kek: [112 175 101 160 110 173 100  89 145 141 114  75 123  76 124 117 171 139
 132  76 168 150 147 118  87 145]
pezo: [144 169 149 151  95 129 131 173 160 172  85 105  84 122 130  79 101 162
 100 151 143  99 151 177 175 137]
nusog: [ 99 118  83 179  84 108  75  95 167 126 138 167  98  75 155 173 148 143
 180 134 176  86 135  85 109 164]
daka: [181  97 125 174  78 106  80 172 164 136  85 116  90  79 150  82 129 172
 170 162 126  79  83 167 120 128]
Fen: [101 136 142 130 121 152 170 132  78 145 117 129  97 159 112 106 130 101
 149 113 112 125 121 168 161 126]
vofaz: [141 182 109 114 129 177  78  88 101 166 129 175  75 110 116  75  87  99
 114 105 157  85  89  96 113 120]
Girar: [132 115 164 128 139  94 117  99  97 141 158 107 118 160  87 108 120  85
 148 154 149  80 135 115 180 136]
luk: [110 124 124  92 119 152 124 120 168 115  76 160 123 112  76 121 147 106
 178 127 131 137  94 122  99  80]
Dese: [130 134  80 129 153 113 159 113 146  92 121 136 146 100 111  87 170 118
 164 155 165 172 155 148 110 180]
Lif: [128  91 107 168 177 147 128  90 136 173 148 166 124 177 124 103 143 182
 144 155 132 109  77 141 145 109]
nepa: [151 179 132 112 153 148 163 140 107 131 120  83  83 170 147 150 149 169
 110 174 114 173 107 158 110 119]
q: [151 179 132 112 153 148 163 140 107 131 120  83  83 170 147 150 149 169
 110 174 114 173 107 158 110 119] | nepa
q: [181  97 125 174  78 106  80 172 164 136  85 116  90  79 150  82 129 172
 170 162 126  79  83 167 120 128] | daka
q: [ 99 118  83 179  84 108  75  95 167 126 138 167  98  75 155 173 148 143
 180 134 176  86 135  85 109 164] | nusog
q: [112 175 101 160 110 173 100  89 145 141 114  75 123  76 124 117 171 139
 132  76 168 150 147 118  87 145] | kek
dup pezo:  | [151]
common luk nusog:  | [99]

mupim: [169 130 107 142 177 172 139 133]
gugem: [145 144 132 125 131 120 145 121]
fevez: [116 123 145 142 129 123 110 129]
Nuvap: [145 135 149 130 100 130 143 118]
nalol: [ 99 169 139 123 157 140 132 119]
tak: [133 132 132 132 123 131 157 132]
vosi: [133 131 154 143 124 126 133 121]
Kaguk: [107 122 129 135 123 116 104 132]
common tak mupim:  | [133]
dup tak:  | [132]
common mupim vosi:  | [133]
common Nuvap gugem:  | [145]
common gugem Nuvap:  | [145]
common tak fevez:  | [123]

moroz: [139 118 183 153 126 117 124 142 139 108 139 125 107 139 113]
Tesoz: [131 120 177 150 126 118 125 141 125 111 126 125 110 138 115]
gifo: [130 141  92 114 125 142 128 122 126 149 126 127 151 137 144]
paz: [130 144  79 108 125 146 127 120 126 155 126 127 156 123 150]
dep: [130 141  92 114 125 142 128 122 126 149 126 127 151 124 144]
doko: [105 140  92 114 125 142 127 122 126 148 126 127 149 125 148]
mim: [130 141  92 114 125 142 128 122 126 108 126 127 151 124 144]
Riva: [131 137 105 119 125 138 127 125 126 143 126 127 143 127 141]
lopef: [131 137 105 119 125 139 126 125 126 143 126 127 143 127 142]
gir: [131 139  98 104 126 141 127 124 126 146 126 127 147 126 142]
q: [105 140  92 114 125 142 127 122 126 148 126 127 149 125 148] | doko
dup moroz:  | [139]

kuf: [124 118 140 115 128 116 117 136 122 104 110 115 118 105  93 109 103 119
 136 151 128 178 104 130 131 153 124 114 101 122 128 118 120 149 145 137
 116 118 113 157  75 132 123 129 123 132 124 132 127 128 136 117 121 131
 121 117 107]
popa: [126 124 134 115 135 115 117 133 127 105 111 118 124 117 103 110 108 123
 133 150 126 175 102 123 126 144 123 112 108 128 132 122 110 148 140 136
 118 115 118 161  84 133 123 128 122 132 121 135 125 135 135 123 121 131
 127 118 108]
Vinod: [123 122 139 117 130 118 116 136 123 103 111 115 118 107  93 106 104 120
 135 149 127 174 104 131 134 153 124 113 104 124 129 120 120 150 142 137
 115 121 113 159  79 132 123 130 123 133 125 135 127 130 137 119 121 132
 125 116 107]
pubun: [128 113 138 112 132 109 122 135 124 106 106 121 121 115 106 117 105 115
 137 154 127 179 100 118 123 148 122 117  99 126 126 112 109 144 143 138
 122 110 120 163  79 128 122 125 119 130 118 129 126 127 131 114 125 123
 118 124 111]
bel: [127 117 136 113 130 111 120 133 123 104 109 117 122 111 102 115 105 123
 135 151 125 182 102 122 122 144 125 113 104 125 129 120 112 147 147 134
 121 112 116 155  78 132 124 127 123 130 120 130 128 130 132 120 119 127
 119 121 112]
monos: [121 128 133 118 134 119 114 133 125 101 109 117 120 113 101 103 107 126
 132 147 125 171 100 127 132 145 125 111 113 131 133 124 114 150 138 137
 115 121 112 162  85 135 125 131 124 137 123 139 127 138 138 125 118 131
 131 115 108]
Bafa: [123 116 128 114 127 114 118 136 121 102 107 115 117 104  94 109 101 117
 137 153 127 181 102 127 130 154 124 115  99 123 127 115 118 149 146 138
 117 116 113 160  73 131 123 129 128 133 122 131 128 127 135 115 121 128
 119 119 108]
pakep: [123 122 132 116 134 114 117 132 125 102 107 119 121 115 106 109 106 122
 134 150 125 175  99 121 127 144 124 113 109 131 131 119 110 147 140 138
 118 115 115 163  83 133 124 128 122 135 119 135 127 135 135 122 120 127
 126 119 110]
q: [127 117 136 113 130 111 120 133 123 104 109 117 122 111 102 115 105 123
 135 151 125 182 102 122 122 144 125 113 104 125 129 120 112 147 147 134
 121 112 116 155  78 132 124 127 123 130 120 130 128 130 132 120 119 127
 119 121 112] | bel

fod: [124 127 113 113]
bib: [112 113 108 131]
zukig: [121 130 140 113]
muv: [116 116 139 116]
lib: [114 131 116 110]
kodus: [154 121 114 117]
Gesuk: [114 114 114 118]
mised: [121 183 174 166]
Noze: [117 122 124 110]
koro: [121 130 140 117]
ruda: [109 159 120 113]
Zez: [144 123 132 154]
q: [114 114 114 118] | Gesuk
common zukig bib:  | [113]
common fod ruda:  | [113]
dup Gesuk:  | [114]
dup fod:  | [113]
dup muv:  | [116]

